W = [8147 5903 8501 2256 4107 6939 5471 2107]
W[-8] => 8147
W[7] => 2107
W[-6] => 8501
W[6] => 5471

x = [[-0.39, -1.81, 0.09, -1.67, 0.16, -0.23, 0.15, -0.15, -0.45, -0.17, -0.33, -0.20, -0.09], [0.71, -1.26, -0.36, -1.16, -0.32, 0.46, -0.42, 0.74, 0.75, 0.69, 0.84, 0.67, 0.72], [1.14, -0.51, -1.77, -0.64, -1.73, 0.59, -1.75, 0.87, 1.20, 0.90, 1.21, 0.80, 0.85], [0.57, 0.03, 1.55, 0.31, 1.55, 0.50, 1.40, 0.74, 0.60, 0.72, 0.75, 0.69, 0.83], [0.78, -0.49, 0.61, -0.14, 0.65, 0.65, 0.59, 0.89, 0.79, 0.84, 0.96, 0.89, 0.96], [-1.27, 0.72, -0.09, 0.54, -0.14, -0.91, -0.08, -1.25, -1.33, -1.24, -1.35, -1.19, -1.33], [-0.58, -1.25, -1.83, -1.37, -1.76, -0.70, -1.76, -0.79, -0.56, -0.87, -0.62, -0.85, -0.99], [-0.49, 1.14, -2.20, 0.74, -2.25, -0.35, -2.24, -0.54, -0.43, -0.51, -0.62, -0.57, -0.84], [-0.93, -0.99, -2.11, -1.13, -2.12, -0.73, -2.04, -0.91, -1.00, -0.90, -1.08, -0.87, -1.14], [0.70, -1.20, -1.86, -1.12, -1.83, 0.24, -1.83, 0.54, 0.77, 0.53, 0.78, 0.49, 0.46], [0.25, -1.55, 1.62, -1.06, 1.67, 0.25, 1.60, 0.46, 0.24, 0.48, 0.33, 0.47, 0.72]]
x[0][0]: -0.39
x[2][12]: 0.85
x[1][12]: 0.72
x[5][4]: -0.14
x[9][4]: -1.83
x[:, 10]: [-0.33, 0.84, 1.21, 0.75, 0.96, -1.35, -0.62, -0.62, -1.08, 0.78, 0.33]
x[1][7]: 0.74
x[0][10]: -0.33
x[2][4]: -1.73
x[1][8]: 0.75
x[2][10]: 1.21
x[6]: [-0.58, -1.25, -1.83, -1.37, -1.76, -0.70, -1.76, -0.79, -0.56, -0.87, -0.62, -0.85, -0.99]
x[:, 4]: [0.16, -0.32, -1.73, 1.55, 0.65, -0.14, -1.76, -2.25, -2.12, -1.83, 1.67]
x[2][0]: 1.14
x[4][5]: 0.65
x[1][3]: -1.16
x[2][6]: -1.75
x[3][5]: 0.50
x[2][1]: -0.51
x[0][4]: 0.16
x[:, 3]: [-1.67, -1.16, -0.64, 0.31, -0.14, 0.54, -1.37, 0.74, -1.13, -1.12, -1.06]
x[3][9]: 0.72
x[10][10]: 0.33
x[:, 7]: [-0.15, 0.74, 0.87, 0.74, 0.89, -1.25, -0.79, -0.54, -0.91, 0.54, 0.46]
x[8][9]: -0.90
x[3][3]: 0.31
x[6][1]: -1.25
x[6][4]: -1.76
x[:, 9]: [-0.17, 0.69, 0.90, 0.72, 0.84, -1.24, -0.87, -0.51, -0.90, 0.53, 0.48]
x[4][4]: 0.65
x[7][10]: -0.62
x[7]: [-0.49, 1.14, -2.20, 0.74, -2.25, -0.35, -2.24, -0.54, -0.43, -0.51, -0.62, -0.57, -0.84]
x[1][5]: 0.46
x[6][11]: -0.85
x[3][8]: 0.60
x[8][4]: -2.12
x[4][1]: -0.49

A =
[[4.100, 0.078, -1.023, -1.407, -0.901, -3.139, 1.179, 1.257],
[2.912, -2.722, 2.871, -1.083, -0.337, 1.521, -2.356, -0.646],
[0.182, -0.963, -3.833, -1.441, -0.765, 2.056, -2.148, 2.493],
[0.917, -1.234, -1.310, 1.610, -1.126, 0.700, -2.062, -4.572],
[2.870, 0.379, -1.432, -2.062, -2.276, -3.448, 1.265, -0.181],
[-1.943, -1.590, 1.470, -3.420, -0.685, 0.989, 3.300, -0.961],
[0.045, 0.209, -2.675, 1.961, 4.372, 0.587, 0.740, 1.623],
[-1.523, -0.734, -2.270, 1.532, 3.784, 2.395, 1.760, 0.472],
[0.226, 0.633, -2.128, 1.116, -0.249, -1.304, -3.780, -3.363],
[-2.763, 2.198, 0.249, -1.694, 2.567, -2.929, -1.547, -0.714],
[1.917, 0.247, -1.259, -1.505, -1.689, -3.258, 3.254, -1.363],
[-2.056, 1.124, 1.958, -1.959, 3.130, -1.574, -2.824, 0.335],
[-2.455, -1.443, -0.474, -2.906, -1.770, 1.332, 2.911, -1.802],
[-1.511, 1.412, 2.620, -1.981, 2.550, -3.295, 0.304, -1.157]]
A[0,0]: 4.100
A[1]: [2.912, -2.722, 2.871, -1.083, -0.337, 1.521, -2.356, -0.646]
A[6,2]: -2.675
A[3,1]: -1.234
A[:, 0]: [4.100, 2.912, 0.182, 0.917, 2.870, -1.943, 0.045, -1.523, 0.226, -2.763, 1.917, -2.056, -2.455, -1.511]
A[4,4]: -2.276
A[:, 2]: [-1.023, 2.871, -3.833, -1.310, -1.432, 1.470, -2.675, -2.270, -2.128, 0.249, -1.259, 1.958, -0.474, 2.620]
A[12,1]: -1.443
A[5,5]: 0.989
A[13,3]: -1.981
A[13,4]: 2.550
A[2,5]: 2.056
A[10,7]: -1.363
A[:, 6]: [1.179, -2.356, -2.148, -2.062, 1.265, 3.300, 0.740, 1.760, -3.780, -1.547, 3.254, -2.824, 2.911, 0.304]
A[5,7]: -0.961
A[12,2]: -0.474
A[2,1]: -0.963
A[13,0]: -1.511
A[5,0]: -1.943
A[9]: [-2.763, 2.198, 0.249, -1.694, 2.567, -2.929, -1.547, -0.714]
A[6,5]: 0.587
A[1,0]: 2.912
A[5]: [-1.943, -1.590, 1.470, -3.420, -0.685, 0.989, 3.300, -0.961]
A[0,1]: 0.078
A[:, 4]: [-0.901, -0.337, -0.765, -1.126, -2.276, -0.685, 4.372, 3.784, -0.249, 2.567, -1.689, 3.130, -1.770, 2.550]
A[11]: [-2.056, 1.124, 1.958, -1.959, 3.130, -1.574, -2.824, 0.335]
A[6]: [0.045, 0.209, -2.675, 1.961, 4.372, 0.587, 0.740, 1.623]
A[7]: [-1.523, -0.734, -2.270, 1.532, 3.784, 2.395, 1.760, 0.472]
A[12,6]: 2.911
A[:, 3]: [-1.407, -1.083, -1.441, 1.610, -2.062, -3.420, 1.961, 1.532, 1.116, -1.694, -1.505, -1.959, -2.906, -1.981]
A[3]: [0.917, -1.234, -1.310, 1.610, -1.126, 0.700, -2.062, -4.572]
A[2,7]: 2.493
A[13]: [-1.511, 1.412, 2.620, -1.981, 2.550, -3.295, 0.304, -1.157]
A[5,1]: -1.590
A[12,3]: -2.906

grid =
[[0.239, 0.804, 1.516, 0.172, -0.575],
[2.599, 0.360, 0.568, 2.594, -5.465]]
Indices start at 0.
(0, 0) => 0.239
(0, 1) => 0.804
(1, 1) => 0.360
(1, 2) => 0.568
(1, 0) => 2.599
(0, 4) => -0.575
(1, 4) => -5.465
